Some points, one per row:
c(-67, 53, -96, 46, -73, 31, -19, 12, 8, 36, -19, 68)
c(-18, -21, -57, 14, -30, 18, -54, 18, -3, 57, -15, 58)
c(0, 2, 1, 18, 6, 72, 73, 27, -34, -7, 12, -64)
c(-52, 4, -46, 7, -72, -61, -45, 21, -26, 5, -34, -7)
c(-20, -30, -19, -9, 40, -37, 24, 48, -42, -17, 45, -50)
c(44, 14, -19, 28, -33, -18, 43, -7, -21, 19, 16, -58)
c(-57, -9, -7, -15, -39, -60, -30, 22, 50, 31, -18, 34)
c(6, 41, -63, 8, -105, -64, -2, 55, -34, 91, -37, 20)
c(-67, -71, 9, 13, -53, -50, -37, 28, 13, -1, -10, -23)
c(-48, 10, 30, -22, 60, -32, 6, -9, -26, -92, 39, -85)
c(17, 48, 5, 70, -13, 64, 47, 21, -22, 31, 22, -98)
c(-29, -20, 10, -17, 70, 15, 11, 18, -1, -31, -14, 11)
c(16, 2, 60, -15, 67, 24, 4, -12, 34, -15, -27, -30)
c(-15, -37, -25, -13, 4, -23, -30, -10, 13, -47, -49, 24)
c(44, 20, -12, 23, -11, 6, 16, -35, 36, -2, -5, -3)
c(-31, -61, -62, 14, -18, 9, -29, -33, 16, 40, 0, 90)
c(38, 35, -9, -27, 17, -41, 44, -63, -68, 13, 5, -35)
c(72, 0, -4, -18, -41, -37, 23, -68, -27, 7, -14, 70)
c(-16, -35, 7, -8, 35, -55, -7, -41, 13, -65, 31, 25)
c(9, -8, 2, -26, 57, 25, -18, -25, -4, -61, 47, 55)
c(-2, -17, 7, -15, -37, -62, -31, 63, 28, 32, -107, 81)
c(33, -13, 61, -73, 66, -2, -11, -24, 52, -121, 22, -30)
c(67, -1, 17, 21, -11, 5, -5, -29, -24, 2, 52, -60)
c(-22, -27, 38, -2, 60, 40, 3, 50, 22, -37, -17, -1)
c(19, 41, -13, 57, 8, 105, 75, 25, 8, 39, 13, -78)
Then 16 other points, each followed by its number:
c(-44, 45, 2, 62, -53, -40, 19, 77, 3, 60, -35, -22) 0
c(8, 12, -24, -4, -22, -21, 13, -4, -1, -7, 26, 8) 1
c(-69, -63, -11, 8, 18, 48, -27, 25, 23, -39, 40, 7) 2
c(-44, 65, -61, 27, -98, -48, 2, 28, -14, 50, 8, -2) 3
c(-33, 34, -42, -10, -85, -89, -8, 1, -39, 51, -5, 41) 4
c(1, -4, -37, 14, -78, 8, -37, 30, -3, 79, -21, 87) 5
c(-11, -57, -40, 1, -5, -10, -27, -59, 43, -24, 60, 34) 6
c(23, 26, -50, 32, -61, -33, -19, -39, -16, 38, -40, 82) 7
c(-65, -17, -12, 19, -82, -90, -28, 41, -58, 4, 24, 6) 8
c(45, 27, -12, -19, 1, 7, 22, -64, 55, -30, 5, 4) 9
c(57, 13, -7, 15, -48, 5, 40, 2, -18, 44, -36, -28) 10
c(2, 2, -56, 53, -41, 21, -62, -24, -11, 73, 88, 65) 11
c(52, -15, 71, 31, 30, 98, 56, 39, 12, 54, -33, -62) 12
c(92, -5, 54, 0, 20, 123, 75, 19, 2, 16, 28, -20) 13
c(-1, 2, 7, -66, -27, -17, 88, 34, -52, 12, -22, 22) 14
c(-34, 1, 4, 8, 73, 36, -52, 13, 58, -20, 39, 9) 15
Which three of these numbered points are nearest to each point below, looking only along the 3 directions in which the first points spread most? Their numbers follow each, nearest first.
c(-31, -13, -21, 1, -10, -16, -35, 17, -18, 40, -13, 77) > 8 5 11
c(127, 13, 39, 47, 42, 127, -7, -12, -25, 13, 8, -46) > 13 12 10
c(22, -71, -19, -23, -49, -15, -50, -5, -33, 17, -12, 40) > 8 6 1
c(-45, 110, -34, 7, -53, -86, -10, 45, -18, 10, -64, -40) > 11 3 8
c(34, 71, 41, -61, 54, -8, -22, -8, -6, -10, -22, -51) > 9 1 14
c(0, -3, 42, -18, 38, -32, 22, -27, -7, -20, -23, -35) > 9 6 1
c(58, 24, 15, 46, 35, 55, 39, -44, -5, -2, 43, -81) > 13 12 9
c(75, -10, 34, 25, 22, 127, 55, -18, 22, 44, 106, -5) > 13 12 10
